In the data rows, 128 means zero.
The table, row by row:
[85,126,169,226,140,115,128,236,113,189,137,222,146,107,92,113]
[101,138,99,99,83,169,155,155,176,135,94,141,145,169,163,191]
[159,90,101,58,147,107,152,63,139,112,132,39,136,103,172,125]
[140,170,154,196,163,95,68,115,51,111,147,133,90,103,74,64]
[116,133,105,95,83,174,156,158,171,142,94,157,141,171,164,199]
[133,79,158,191,207,54,128,138,111,158,156,125,139,66,85,55]
[109,140,108,89,82,177,178,144,144,144,104,151,150,171,158,197]
[103,132,99,85,74,181,177,146,161,148,99,151,131,166,166,168]
[170,182,109,65,100,154,100,35,116,65,126,75,76,155,169,160]
[128,63,144,195,218,64,113,138,99,165,162,125,156,58,96,64]
[119,136,108,92,80,176,169,149,159,147,106,146,136,179,166,187]
[153,156,166,201,178,89,71,115,69,92,139,139,95,110,96,78]
[116,140,107,98,86,170,161,154,159,161,102,148,133,178,173,181]
[103,139,114,98,62,179,162,143,158,148,103,142,139,173,160,191]
[88,124,155,210,152,134,143,240,121,183,148,208,150,100,81,106]
[96,126,105,78,72,181,185,158,153,129,86,141,139,178,161,189]
[88,101,158,223,133,124,134,237,118,189,151,220,150,102,86,116]
[105,137,114,88,79,173,173,150,152,141,97,143,138,162,166,196]
[164,183,115,54,89,150,110,31,107,54,126,75,85,171,157,153]
[117,64,165,185,207,55,93,153,108,168,168,137,148,54,81,47]
[138,55,143,194,220,51,108,157,111,158,168,123,139,48,84,61]
[107,140,104,89,79,188,171,133,166,148,102,136,137,177,167,195]
[173,181,117,56,87,144,105,25,119,69,109,71,94,180,165,143]
[135,174,152,200,167,119,62,113,59,117,164,142,91,96,77,84]
[127,56,148,191,215,55,126,162,101,154,169,112,141,49,79,43]
[96,116,101,91,70,170,161,155,182,150,105,149,142,176,168,200]
[166,191,91,73,85,134,109,18,117,55,113,86,91,171,156,145]
[88,113,158,217,151,120,127,237,122,181,151,210,147,116,85,132]
[116,60,137,198,205,59,120,153,112,152,157,119,147,67,86,57]
[108,146,97,97,79,158,169,162,180,139,92,148,155,169,156,183]
[174,173,107,68,81,155,105,30,134,54,129,79,101,149,149,151]
[145,160,153,187,145,108,59,108,72,105,162,145,107,116,79,73]
[134,133,97,79,59,168,165,150,178,124,113,131,145,162,159,193]
[140,160,162,180,163,94,76,105,63,119,149,146,87,112,66,69]
[154,78,89,48,144,110,146,80,172,118,110,53,132,111,142,121]
[125,165,164,193,155,96,50,105,73,92,167,145,95,103,86,86]
[157,193,100,56,90,154,98,20,104,57,124,53,74,170,165,151]
[171,186,100,57,83,147,113,25,123,55,116,63,79,172,153,142]
[104,129,110,95,84,159,165,159,161,141,97,154,153,164,170,195]
[111,129,111,86,80,150,161,157,176,132,113,145,159,172,174,197]
[89,119,170,207,145,124,134,232,116,181,128,220,139,107,77,110]
[93,136,107,79,81,163,177,146,160,138,112,151,154,180,176,177]
[152,78,106,52,157,107,156,65,164,108,114,54,144,97,171,115]
[179,181,108,58,87,152,109,21,123,62,120,65,86,170,154,148]
[118,138,114,93,81,157,159,166,166,154,98,137,140,170,159,180]
[144,88,94,51,145,114,158,80,153,110,123,45,147,111,167,121]
[89,114,174,227,139,121,107,224,119,181,126,217,138,110,78,108]
[88,120,159,217,157,131,132,236,109,176,130,210,139,107,80,116]
[121,135,93,80,71,180,182,151,167,139,85,146,145,156,147,177]
[111,150,108,89,70,171,166,156,170,143,96,143,128,160,155,176]
[78,111,158,237,135,126,119,244,126,176,144,210,158,111,90,110]
[150,90,108,44,141,107,158,63,136,104,115,52,138,110,158,118]
[83,127,164,219,140,118,120,245,112,186,147,228,142,113,90,114]
[118,67,173,178,228,52,106,157,104,172,154,124,149,38,78,56]
[150,75,108,55,148,106,149,71,163,103,134,46,136,112,159,116]
[185,182,109,59,89,157,95,24,133,54,109,84,78,156,160,135]
[123,66,149,188,208,61,103,136,115,154,184,111,144,57,93,50]
[147,157,157,189,155,112,60,90,63,105,177,144,107,110,67,68]
[155,159,154,206,152,92,61,116,56,105,167,139,100,100,86,75]
[125,60,165,182,214,42,114,153,107,148,164,110,137,43,87,60]
[116,136,105,93,85,179,168,146,162,140,86,154,156,175,166,196]
[91,126,98,91,86,192,185,135,174,143,103,130,147,169,167,173]
[184,193,98,60,86,135,96,21,115,59,119,54,94,173,149,139]
[141,163,161,202,158,91,84,122,60,109,162,125,99,128,80,67]
[125,62,177,176,213,64,114,154,116,145,163,138,148,46,87,48]
[169,175,105,53,82,158,112,30,116,66,111,58,85,168,154,139]
[123,133,108,90,91,184,156,152,170,128,87,131,139,174,162,194]
[164,79,122,60,146,116,138,72,146,115,128,52,144,112,159,116]
[87,121,164,219,147,121,126,237,118,183,143,221,144,110,70,118]
[85,121,163,230,163,129,133,233,126,182,145,224,157,100,76,115]
[181,188,108,44,79,153,98,34,120,45,114,81,91,171,168,140]
[151,75,98,49,147,123,165,73,165,117,115,52,128,106,167,133]
[148,100,98,60,150,115,156,72,147,109,133,57,156,114,163,115]
[173,187,94,69,91,157,109,35,125,70,108,76,81,162,164,161]
[128,166,170,199,160,99,52,106,71,115,150,139,91,100,73,79]
[146,84,108,64,152,115,157,66,156,96,107,43,123,116,163,123]
[134,68,154,186,206,51,109,159,119,171,147,125,144,54,78,49]
[173,179,109,65,85,148,104,45,128,78,116,65,99,169,163,155]
[77,112,167,234,151,135,138,231,122,189,153,224,164,112,82,117]
[86,123,163,210,139,114,123,228,110,182,129,227,159,107,89,125]
There are 2 hidden groupings, and every row belongs to one group of each. In each grouping, the first row asked about is in group 0, and each new group gets the next number.
Some rows of the table again, each followed by its group in each grouping, the grouping that moves the rows most first:
[146,84,108,64,152,115,157,66,156,96,107,43,123,116,163,123] 0 0
[87,121,164,219,147,121,126,237,118,183,143,221,144,110,70,118] 1 1
[103,139,114,98,62,179,162,143,158,148,103,142,139,173,160,191] 0 1
[88,101,158,223,133,124,134,237,118,189,151,220,150,102,86,116] 1 1
[89,119,170,207,145,124,134,232,116,181,128,220,139,107,77,110] 1 1
[135,174,152,200,167,119,62,113,59,117,164,142,91,96,77,84] 1 2
[185,182,109,59,89,157,95,24,133,54,109,84,78,156,160,135] 0 2
[85,121,163,230,163,129,133,233,126,182,145,224,157,100,76,115] 1 1
[111,129,111,86,80,150,161,157,176,132,113,145,159,172,174,197] 0 1
[171,186,100,57,83,147,113,25,123,55,116,63,79,172,153,142] 0 2
[117,64,165,185,207,55,93,153,108,168,168,137,148,54,81,47] 1 0
[127,56,148,191,215,55,126,162,101,154,169,112,141,49,79,43] 1 0
[140,160,162,180,163,94,76,105,63,119,149,146,87,112,66,69] 1 2
[125,60,165,182,214,42,114,153,107,148,164,110,137,43,87,60] 1 0
[78,111,158,237,135,126,119,244,126,176,144,210,158,111,90,110] 1 1
[103,132,99,85,74,181,177,146,161,148,99,151,131,166,166,168] 0 1
[111,150,108,89,70,171,166,156,170,143,96,143,128,160,155,176] 0 1
[77,112,167,234,151,135,138,231,122,189,153,224,164,112,82,117] 1 1
[145,160,153,187,145,108,59,108,72,105,162,145,107,116,79,73] 1 2
[128,63,144,195,218,64,113,138,99,165,162,125,156,58,96,64] 1 0
[134,68,154,186,206,51,109,159,119,171,147,125,144,54,78,49] 1 0
[116,133,105,95,83,174,156,158,171,142,94,157,141,171,164,199] 0 1
[150,75,108,55,148,106,149,71,163,103,134,46,136,112,159,116] 0 0
[118,138,114,93,81,157,159,166,166,154,98,137,140,170,159,180] 0 1
[123,133,108,90,91,184,156,152,170,128,87,131,139,174,162,194] 0 1
[155,159,154,206,152,92,61,116,56,105,167,139,100,100,86,75] 1 2
[116,60,137,198,205,59,120,153,112,152,157,119,147,67,86,57] 1 0
[166,191,91,73,85,134,109,18,117,55,113,86,91,171,156,145] 0 2
[174,173,107,68,81,155,105,30,134,54,129,79,101,149,149,151] 0 2
[148,100,98,60,150,115,156,72,147,109,133,57,156,114,163,115] 0 0
[184,193,98,60,86,135,96,21,115,59,119,54,94,173,149,139] 0 2
[181,188,108,44,79,153,98,34,120,45,114,81,91,171,168,140] 0 2
[125,62,177,176,213,64,114,154,116,145,163,138,148,46,87,48] 1 0
[107,140,104,89,79,188,171,133,166,148,102,136,137,177,167,195] 0 1
[141,163,161,202,158,91,84,122,60,109,162,125,99,128,80,67] 1 2
[86,123,163,210,139,114,123,228,110,182,129,227,159,107,89,125] 1 1
[109,140,108,89,82,177,178,144,144,144,104,151,150,171,158,197] 0 1
[179,181,108,58,87,152,109,21,123,62,120,65,86,170,154,148] 0 2
[164,183,115,54,89,150,110,31,107,54,126,75,85,171,157,153] 0 2
[85,126,169,226,140,115,128,236,113,189,137,222,146,107,92,113] 1 1
[119,136,108,92,80,176,169,149,159,147,106,146,136,179,166,187] 0 1
[169,175,105,53,82,158,112,30,116,66,111,58,85,168,154,139] 0 2
[89,114,174,227,139,121,107,224,119,181,126,217,138,110,78,108] 1 1
[173,187,94,69,91,157,109,35,125,70,108,76,81,162,164,161] 0 2
[118,67,173,178,228,52,106,157,104,172,154,124,149,38,78,56] 1 0
[91,126,98,91,86,192,185,135,174,143,103,130,147,169,167,173] 0 1
[153,156,166,201,178,89,71,115,69,92,139,139,95,110,96,78] 1 2
[133,79,158,191,207,54,128,138,111,158,156,125,139,66,85,55] 1 0
[125,165,164,193,155,96,50,105,73,92,167,145,95,103,86,86] 1 2
[88,113,158,217,151,120,127,237,122,181,151,210,147,116,85,132] 1 1
[116,140,107,98,86,170,161,154,159,161,102,148,133,178,173,181] 0 1
[152,78,106,52,157,107,156,65,164,108,114,54,144,97,171,115] 0 0
[121,135,93,80,71,180,182,151,167,139,85,146,145,156,147,177] 0 1
[151,75,98,49,147,123,165,73,165,117,115,52,128,106,167,133] 0 0
[96,126,105,78,72,181,185,158,153,129,86,141,139,178,161,189] 0 1
[128,166,170,199,160,99,52,106,71,115,150,139,91,100,73,79] 1 2
[144,88,94,51,145,114,158,80,153,110,123,45,147,111,167,121] 0 0
[116,136,105,93,85,179,168,146,162,140,86,154,156,175,166,196] 0 1
[101,138,99,99,83,169,155,155,176,135,94,141,145,169,163,191] 0 1
[134,133,97,79,59,168,165,150,178,124,113,131,145,162,159,193] 0 1
[105,137,114,88,79,173,173,150,152,141,97,143,138,162,166,196] 0 1
[154,78,89,48,144,110,146,80,172,118,110,53,132,111,142,121] 0 0
[93,136,107,79,81,163,177,146,160,138,112,151,154,180,176,177] 0 1
[159,90,101,58,147,107,152,63,139,112,132,39,136,103,172,125] 0 0
[138,55,143,194,220,51,108,157,111,158,168,123,139,48,84,61] 1 0
[157,193,100,56,90,154,98,20,104,57,124,53,74,170,165,151] 0 2
[173,179,109,65,85,148,104,45,128,78,116,65,99,169,163,155] 0 2
[150,90,108,44,141,107,158,63,136,104,115,52,138,110,158,118] 0 0
[147,157,157,189,155,112,60,90,63,105,177,144,107,110,67,68] 1 2
[104,129,110,95,84,159,165,159,161,141,97,154,153,164,170,195] 0 1
[83,127,164,219,140,118,120,245,112,186,147,228,142,113,90,114] 1 1
[108,146,97,97,79,158,169,162,180,139,92,148,155,169,156,183] 0 1
[96,116,101,91,70,170,161,155,182,150,105,149,142,176,168,200] 0 1
[123,66,149,188,208,61,103,136,115,154,184,111,144,57,93,50] 1 0
[140,170,154,196,163,95,68,115,51,111,147,133,90,103,74,64] 1 2
[170,182,109,65,100,154,100,35,116,65,126,75,76,155,169,160] 0 2
[88,124,155,210,152,134,143,240,121,183,148,208,150,100,81,106] 1 1
[173,181,117,56,87,144,105,25,119,69,109,71,94,180,165,143] 0 2
[88,120,159,217,157,131,132,236,109,176,130,210,139,107,80,116] 1 1
[164,79,122,60,146,116,138,72,146,115,128,52,144,112,159,116] 0 0
